In the rows, 128 means zero.
These are runs of 8 systems, one row a step. Runs of the same system follow the same rule from any start.
z_583, seq 1, 10 rows:
[[104 102 140 127 153 102 117 174 107 114 142  71  97 155 200  99 159 143
  149 146]
 [139 193 141 121 103 104 138 160 106 109 164 161 141 165  88 169 125 165
   91 168]
 [165  85 139 154  90 144 103  25 135 120 108 150 107 120 114 120 168 126
  115 137]
 [176 143  90 115 138 119 138 171 110 166 134 116 122 110 147  42 128 102
  195 124]
 [113 180 132 134 120 130 139 137 125  74 143 108 174  97  97 139  49 127
   78  88]
 [ 95  65 171 139 130 184 125  73 144 176 149 135 110 168 174 147 116 107
  106 111]
 [125 160 128  80 144 124 153 196 167 190 103 158  99  89 115 135 168 107
  180 155]
 [ 78 119  96 167 141  87 126 129  93  55  89  80 157  74  95 147 144 129
   91 118]
 [132  62 126 125 151 144 126 129  89 130 170 139 160 237 180 136 133 176
  133 122]
 [162 196 118  69  96 109  99 120 205 135 115 205 101 130 107 158 124 146
  154 162]]
z_527, seq 2:
[[147 160  95 107 139 103 134 170 121 115 118 147 150 122 102 140 131 150
  148 142]
 [153 142 143 175 119 122 103  90 132 103 120  99 116 150 136 145 117 141
  125 147]
 [123 116 147  97 126 134 130 150 141 161 158 151 112 172 157 107 139 128
  146 128]
 [145 148 136 110  97 114 132 132 129 120 118 143 119  94  70 113 146 119
  105 140]
 [139  98 121 152 128 145 113  97 101 132 146  86 129 109 161  96 102 113
  111 130]
 [125 148 125 102 138 146 172 147 134 130 145 162 154 138 146 123 118 129
  153  85]
 [ 99 140 138 159 121 117 120 109 153 117  85 119 122 113  77 155 127 106
  115 113]
 [112  75 126 119 166 132 116 151 115 140 129  84 119 124 172 131 142 130
  130 146]
 [137 168 100 104 125 109 152 149 112 103 147 170 158 124 126 158 137 160
  126 145]
 [151 128 130 182 117 132  99  79 135 146 106 119 117 161 105 151 107 125
  133 139]]
z_73, seq 3, 10 rows:
[[151 114 167 137 123 133 141 111 103  52 145 103 141 146 157 116 144 168
  110 114]
 [117 143 125 109  99 117  85 102 161 165 161 151  86 155 167 111 113 115
  125 155]
 [191 131 150 132 127 160 142 128 135 143  92 114 115  71  83 122 140 117
  137 150]
 [107 131 110 117 120 113 161 137  84 103 164 127 150 100 156  67 138 108
  119  96]
 [120 134 123 118 124 134 113 156 143 179 149 146 137 185  91 134  65 116
  123 112]
 [104  83 144 128 149 158 140 102 160 113  72 129 133  86 113 163 148 119
  127  91]
 [ 90 150  76 129 158  80 134 172 108 132 129 126 130 115 173 131 163 128
  166 148]
 [158 148 150 145 121 121 123 149 105  97 141 120 151 185  80 171  98 170
   97 147]
 [105  83 160 148 115 152 110  46 147 114 129 127 100 150 179 136 152 126
  113 113]
 [170 146 106  93 133 113 113 153 156 168 110 146  91  99 148 112 162 127
  183 179]]
z_527, seq 4, 10 rows:
[[171 103 101 128 132 141 121 108 103 133 133 153 153 135 123 151 132 160
  125 158]
 [157 133  98 131 115 113 105  95 148 123 117 158 126 152 135 110 129 132
  172 113]
 [138 142 151 127 115 105 116 154 144 121 116 100 102 154 107  85 125 117
  150 109]
 [125 130 169  98 114 135 123 143 130 108 153 101 114 115 136 114 113 136
   87 132]
 [124 145 124 121 120 158 145 115 122 164 157 150 135  93 143 140 100 109
  104 140]
 [131 122 127 158 138 150 163 102 121 150 101 140 135 108 118 132 151 104
  150 110]
 [ 89  90 116 135 137 108 128 133 116 101 110 119 140 144 127 119 157 128
  135  92]
 [115 122 104 100 145 111 100 166 132 109 124 116 152 136 115 156  96 154
  113 137]
 [159 158 125 139 136 138 113 115 152 133 123 126 117 118 157 169 113 146
  144 171]
 [132 149 143 159 116 115 144 121 121 152 138 145 100 162 150 117 171 122
  160 141]]
z_855, seq 5, 10 rows:
[[129  54 126 107  96  94  41  79 146 115 110 116  86 145 123  87 156 131
  101 151]
 [213 143 110  78 152 139 132 200 103 139 157 119 147 107 141 103 104 162
  156 176]
 [115 163 110 170 124 160 155  57 121  85 143 131 176  82 167 163  66 124
   96  91]
 [ 95 128 151 179 108 120 115 105 134 203 144 121  77 205 144  88 132  76
  156 113]
 [146 135 157  59 113 122 163 193 142 118 107 150 127  99  42  68 161 114
  132  89]
 [ 81  42  77 117 178 127 105 139  91 103 112  78 174  74 152 158 120 142
   87 134]
 [131 162 132 168 159 156 181 135 105 183 163 165 135 177 192 208 151 149
  163 176]
 [109 191 138 135  67  94 110  68 197 105  94 195 105 147  59 144 139 113
  127  96]
 [168  48 130 112 139  92  49 160 138 101  78  46  91 149 106  63 143 142
  149 141]
 [177 155 138  73 151 161 176 188  77  83 195 114 168  82 197 136 111 184
  103 170]]
z_407, seq 6 (10 x 20):
[[159 170 113 120  91  84 116 110 143  66  92 169 140 125  47 130 153 154
  128 120]
 [146  81 139 171 138 135  74 108 103 118 137  38 111 154 160 100  90 133
  107 146]
 [151 130 127  35 131 172 160 164 133 150 181 183 155  93 166 130 110 142
  114 140]
 [123 207 137 195  88 127 144  75 159 137 103 145 118 111  71 148 101  83
  124 105]
 [137  67 172 157 148 135 150 148  85 140 127  71  96 158 161  65 190 116
  153 118]
 [ 83  86  79  46 121 111 127 145 117 103 147 188 185 110  90 124 127 140
   80  95]
 [107 153  93 197 162 138  99 113 158 169  85  85 133 110 129 200  60 101
  147 139]
 [145 155 171 108 149 126 179 166 136 106 139 138  97 147 214 121 211 160
  194 146]
 [114 150 122 106  71  62  93 131 123  77 128 159 136 179  25 109 131 146
   74 118]
 [165  41 124 154 163 171  67  95 111 169 109  55 122 106 140 154  89 131
   94 183]]
z_652, seq 7:
[[113 138 143 124 112  97 117 125 149 116 112 146  97 162 117 128 170 136
  142 132]
 [159 109 110 122 124 106  95 143 113 126 114 116 129 132  89 131 132 149
  115 165]
 [148 103 119 115 133 140 109 114 105 125 161 119 131 134 182 122 119 150
  116 154]
 [142 177 118 134 107 123 133 115 131 137 158 149 128 144 141 101  94 115
  141 118]
 [154 139 164 138 110 153 137 117 141 129 111 109 116  92  88 109 114 102
  114 112]
 [ 92  75 130 110 136 132 143 142 110 138 125 117 128 109 132  94 157 107
  117 104]
 [ 96 135  87 120 152 129 154 152 112 150 139 160 171 123 129 168 113 129
  127 127]
 [131 147 149 164 132 148 146  88 154 113 104 136 123 133 145 186 137 136
  143 126]
 [136 128 141 127 123  91 115 140 151  94  94 120 103 158 109 101 172 137
  167 112]
 [131 105 108  91 135 104  82 163 117 113 126 104 136 123 105 135 109 151
   96 157]]
z_71, seq 8:
[[130  80  86  68 129  72  38 150 162 123  92 132 102 147 102 127 152 156
  135 171]
 [185 131 115 180 142 103 110 125  80  53 114  43 137 102 151 107 127 164
  133 157]
 [147 185 164 132  82 145 164  78 108  92 207 172 135 161 178 122 114 152
   90 124]
 [166 127 191  88  87 164 116 119 181 192 115 173  85 138  44 132 133 105
  107 146]
 [140  73 115  96 154 143 141 152 133 125  78  81 125  12 117  55 145  86
  148  96]
 [ 76 195  52 155 139 101 156 155  76 111 177 119 194 100 154 118  45 108
  111  93]
 [ 97 152 163 189 143 173 155  93 163 175 119 165 140 215 119 242  90 126
  136 110]
 [ 92  55 148  81 144 113 103 138 193 168  76 148  54 155 163 109 233 114
  196 128]
 [116 121  62 114 145  30  93 216  52  73 122  67 146 103  97  83 158 158
  113 172]
 [159 127 127 194 135 172 137  61  58  72 179 103 195 153 173 205  64 186
   58 155]]
z_855, seq 9:
[[128  77 139 118 142 160 170 121 128 126 104 154 153 135 110 126 166 122
  149  75]
 [ 63 112  89  91 147  90 111 165 135 129 133 149 137 151 145 147 137 139
  132 125]
 [135 155 141 158 157 127 145 153 140 117  87 109 133 132 107 196 130 149
  148 150]
 [120 124 156 130 102 114 108  81 149  87 126 137  93 138 156 146 170 150
  112 150]
 [169 155 119 112 106 100  84 147 127 145 144 122 106 143 100 108 111 141
  120 179]
 [191 124 135 129 128 168 132  99 127  97 121 106 149  85 133 111  94 136
  122 122]
 [107 128 107 139 118 130 125 103 109 150 176 128 127 136 192  88 101 106
  128 117]
 [126 162 142 147 118 138 170 158 123 163 128 135 137 138  73 105 107  89
  138  91]
 [ 88  62 140 111 139 137 133 121 131 116 103 123 132 109 118 114 156 112
  117  82]
 [ 97 112 103 104 161 109 137 188 106 158 141 140 138 136 144 153 152 142
  141 159]]
z_407, seq 10 (10 x 20):
[[165 144  93 155 144 127 150 168  75 112 138  94 184 130  92 109  70 136
  137 106]
 [114  90 186 116 146 191 148 102 169 114 127 133 139 161 161 176 106 142
  121  83]
 [ 80 152 144  87 105 100 109 156 183 179 121 147  68 110 119  95 147  81
  139 130]
 [140 134 111 170 138  95 149 141  67 102 100  90 139  61  85 128 180 130
  112 162]
 [101  93 102 148 142 135 130 103  79 109 177 140 175 198 187 156 110 164
  108 119]
 [155 137 118  77 135 149 101 151 196 193 114 185 119 171  96 155  87 124
  176 127]
 [163 161 150 148 110 107 114 101 167  74  67  86  80  54 125 100 172 118
  157 139]
 [105 128 136 132 117  97 140 167  44  79 201  79 148 147 160  77 124 145
   72 134]
 [134  96 131 102 140 192 140 121 125 186 149 184 177 163  75 208  73 139
   78 131]
 [127 137 131 152 123 144 113  54 208 184  80 150  66  89 175 130 155  74
  194 126]]
z_79, seq 11, 10 rows:
[[103 157 106 133 134 101 140 144 120 114 120 150 141 123 116 170 148 140
  128 143]
 [128 116 124 163 124 108  97 103 120 116 120 119 122 176 116 151 134 144
  120 144]
 [171 117 127  89 124 124  97 135 142 120 134 134 118 144 134 122 126 158
  135 157]
 [165 160 114 132 117 135 121 107 129 111 132 118 139  75 124 119  94 124
  118 137]
 [151 146 163 166 115 146 159 109 118 129 138 114 114 134 152 106 134 114
  139 112]
 [109 115 150  89 105 129 139 127 143 126 139 157 118 136 119  92 145 113
  117  91]
 [103  88 114 123 142 141 123 140 121 164 115 112 143  98 102 121 105  97
  112 112]
 [113 121 114 135 169 137 163 156 105 145 129 124 138 117 172 149 148 133
  156 139]
 [ 86 163 111 134 120  96 136 127 131 108 134 163 145 161 124 165 132 144
  125 119]
 [133 107 140 143 125 117  84 120 146 130  93 110 110 170  87 152 126 140
  124 141]]
z_583, seq 12:
[[129 171  99 169 132 127 126  97 130 102 124 104 144  86 162 135  84 119
  134 115]
 [107 131 181 157 131 150 160 137 134 137 137 111 119 190 140 124 117 116
  144  85]
 [107 119 151  68 108 123 117 161 156 163 129 156 109 126  74 124 137 113
  101 132]
 [126  87  91 128 150 133 111 113 101 134 113 105 137  51 134 151 140 128
  101 171]
 [127 145 106 145 159 124 172 141  98 104 145 137 161 145 195 148 148 157
  167 114]
 [108 161 132 139  96  93 113 115 165 114 118 169 125 205  77 143 118 133
  135  96]
 [166  62 149 111 123 135  69 118 152 146  91  86  87 122  93  98 130 120
  121 147]
 [153 150 115  93 139 124 140 174  93 114 169  96 133  64 189  98 123 145
  121 172]
 [104 196 126 193 107 134 172  83  99 110 167 161 161 146 138 175 109 129
  101 120]
 [136  85 164 140 107 156 139  87 162 172  95 167 106 186  84 105 162  99
  166  80]]
z_71, seq 13:
[[ 91 103 107  99 133 102  99 165 129 148 134 115 121 137 124  93 117 113
  124 118]
 [129 140 125 151 157 130 133 153 115 110 119  90 147 119 138 179 105 150
  126 145]
 [115 139 128 153 116 135 132  75 134 130 140 156 117 138 183 148 150 131
  134 139]
 [153 126 136 111 111 108 124 149 123 150 125 156 109 167  87 104 165 133
  147 145]
 [136  79 134 105 133 128 116 130 115  82 111 102 144  97 103 114 132 139
   98 116]
 [141 153 108 131 127 139 112 113 123 129 166 108 137 108 177 113  66 123
  116 139]
 [150 192 159 150 117 139 158 124 156 139 118 154 115 137 112 160 133 125
  155 128]
 [ 90  87 148 130 112 120 139 117 129 143 109 140 107 126  95  95 182  96
  123  98]
 [115  94  97  93 159 122 121 194  97 144 147 103 157 120 125 106  98 127
  117 129]
 [127 159 102 153 151 137 122 106 143 101 119 123 151 107 160 202  86 152
  129 144]]
z_652, seq 14, 10 rows:
[[ 60 144 107  94 125  91 116 135 116  71 172 151 148 141 181 173 129 172
   80 145]
 [152 166 132 201 121 128 101 100 144 184 121 127 105 202 110 171  94 121
  154 159]
 [207 120 179  72 101 138 126 126 162  96 113 136  84 102 122  78 187 146
  147 147]
 [104  97  67 129 108  77  84 125  64 105 153 101 154 104 103  60 115 116
   76 126]
 [146 119 134 133 167 199 159 155 105 188 174 112 162 142 170 155  50 125
  124 130]
 [102 183 160 117  86 143 164  66 189 123 137 196  98 104 165 123 148  95
  146  85]
 [132 132 116 179 128  96 136 145 115 121  52  89 128  92  20 102 160  92
  146 107]
 [101  30 148  76 183 152 140 188  94 100 133  93 159 130 156 160 153 175
   95 131]
 [ 64 162  60 126 128  99  99  98 150 159 167 202 143 190 190 187  96 139
  140 137]
 [222 216 158 184 114 139 132 100 176 130  75 117  89 115  96 164 131 132
  184 172]]
z_79, seq 15 (10 x 20):
[[158  87  97 164 123  95  84  84 111  89 112 111 128 184 142  98 148 152
  156 123]
 [181 140 133  64 124 138 106 166 142 100 159 124 149 147 130  99  66 164
  128 122]
 [138 164 159 145 126 172 136  95 160 122 119 100 120  55 145 155  80 106
  106 125]
 [117 161 164 162 110 118 161 124 122 160 139 127  76 129 158  80 179  85
  157 128]
 [101  95 130  93 106 114 152 139  99 118 140 171 153 139  64  97 164 121
   89  91]
 [116  44  91 131 166 162 106 111 115 170 117 109 161 131 136 149  91 117
  116 117]
 [131 172  95 115 171 121 149 178 149 150 121 141 133 120 179 160 129 141
  198 146]
 [ 91 193 131 170 106  77 132 127 135  59 103 120 133 135  91 166 137 139
  114 117]
 [133  73 177 143 112 124  76 112 121 130 136  92  87 203 120 118 139 146
   91 161]
 [183 116  98  42 119 145 102 135 138 158 152 170 127  76 137 115 121 144
  116 179]]
z_73, seq 16:
[[ 93 117  94  97 124  99 105 153 121 169 113 145 117  63  73 132 151 102
   97 170]
 [142 102 105 167 165 157 176 144  50 136 146 109 192 119 133 147 119 139
  120 127]
 [101 144 124 104 116 126 139 111 156 109 158 194 145 208 162 147 114 148
  147  82]
 [129 127 115 164 124  99  72  94 189 131  47 112  89 126  82 159 137 117
  158 141]
 [147 108 137 125 163 117 138 176  90  77 121  50 122  80 174 101 163 154
  137 156]
 [123 180 140 101  89 125 126 144 103 135 217 162 135 165 154 136  84 148
   66 168]
 [156 108 171 179  99 180 139  40 149 177 101 157 110 145  85 146 140  95
  126 111]
 [142  92  91  88 142 102 137 148 135 119  90 137 117  80 148  48 199 115
  201 100]
 [138 167  72  99 132  93  92 195  98 109 159 103 173 113  89 116  37 145
   91 148]
 [ 91 110 197 181 138 208 166  84 140 134 141 103 147 154 155 187  68 112
   84  80]]

Which system made each run below?
seq 17:
[[131 109 154 131 121 159 181 107 111 120 108 144 146  75  86 110 162 100
  112  88]
 [ 88 112  67 119 141  92 125 159 100 162 147 147 149 155 141  89 126 109
  154 103]]
 : z_73
seq 18:
[[106 107 100 112 127 116 101 141 113 180 174 156 135 211 138 114  97 126
  125 129]
 [180 152 145 101 124 155 113 116 185 125  88 145 117  86  96 178 114 142
  137 157]]
 : z_583
seq 19, 2 rows:
[[116  96 102 149 170 128 135 119 108  81 112  90 150  99 198 153 146 153
  145 130]
 [107 175 127 141 125  94 139 154 127 117 154 154 133 222 148 148 132 153
  158 118]]
 : z_583
seq 20, 2 rows:
[[170 138 113 123 132 109  85 153 121 101 130  80 129 122 126 121  87 152
  117 165]
 [173 166 159 134 116 157 148 106 123 108 158 122 119 102 166 141 120 145
  110 158]]
 : z_79
seq 21, 2 rows:
[[179 133  96 141 126 135 137 114 121 129 123 147 164 145 102 100 100 128
  164  93]
 [131 114 145 106 134 152 122 120 161  92 110  98 133  82 138 117  92 123
  122  92]]
 : z_652
seq 22, 2 rows:
[[147 140 124 150 150 147 205 153  52  83 160 117 190 103 158 124 141 151
  125 110]
 [ 54 121 143 156 109 145 127  88 132 164 164 160 138 184 126 179  88 109
   71 106]]
 : z_855
seq 23, 2 rows:
[[164  70 127 139 127 144  75 102 152 149  97 102 125 174  79 103  74 118
  136  97]
 [105 101 131  65 159 157 135 144 174 109 108 108 121  46 186 127 122 123
  138 108]]
 : z_73
seq 24 (2 x 20):
[[ 96 107 122 115 116 135 129  93 141 144 120 142 116  78 136 107 141  86
  116 110]
 [116 120 106 142 168 133 152 172 101 159 120 105 153 119 126 138 114 115
  147 125]]
 : z_583
seq 25, 2 rows:
[[ 95 121 115 123 141 136 126 117 163 145 116 145 134 142 138 152 100 117
  146  94]
 [116 131 134 127 147 112 131 163 145 130  86 111 111 103 111 146 160 123
  151 141]]
 : z_527
seq 26 (2 x 20):
[[ 80  98 121 147 174 143 132 145 120 187 125 116 125 144 170 189 131 121
  136 156]
 [108 171  91 119 136  80 127 152 139 124 113 172 128 142 122 174 169 151
  158 161]]
 : z_79
seq 27, 2 rows:
[[131 112 134  94 124 147 131 104 175 126 101 155 125  96 113 124 134 113
  138  94]
 [ 94 119  98 140 153 107 113 157 122 150 117  85 122 107 146 119 114 107
  140 132]]
 : z_583
seq 28, 2 rows:
[[148 126 143  71 111 113 111 150 135 109 147 144 103 121 146 113 167 160
  114 169]
 [149 162  90 175 111 102 116  90  94 124 137 129 132 104 131 135 126 130
  114 173]]
 : z_583
seq 29 (2 x 20):
[[157 172 190  90 115 168 182 187 139 174 159 132  99  99 127  70 126  93
  144 119]
 [ 90 117 158 164  92 128 167  87 102 101 110 140 138  89  57 118 168  97
   75  84]]
 : z_407
seq 30:
[[115 133  99 126 132 144 129 131 113 169 174 153 163 170 139 132  69 121
  117 111]
 [136 134 153 115 133 165 129 103 195 141  90 148 112 104 118 174 115 118
  142 117]]
 : z_583
seq 31:
[[160 173 168 135 131 127 149 171 140 137 115 112 100 130 116 131 155 133
  156 156]
 [125 103 148 131  93 114 117  92 101  84 138 132 120 142 113 113 169 146
   86 132]]
 : z_407
seq 32, 2 rows:
[[182 147 135 122 138 154 109 128 145 131 131 116 136 128 127 166  67 152
  122 158]
 [114 155 164 144 110 135 142  92 150 111 136 119  89 104 188 114 153 117
  134 122]]
 : z_583
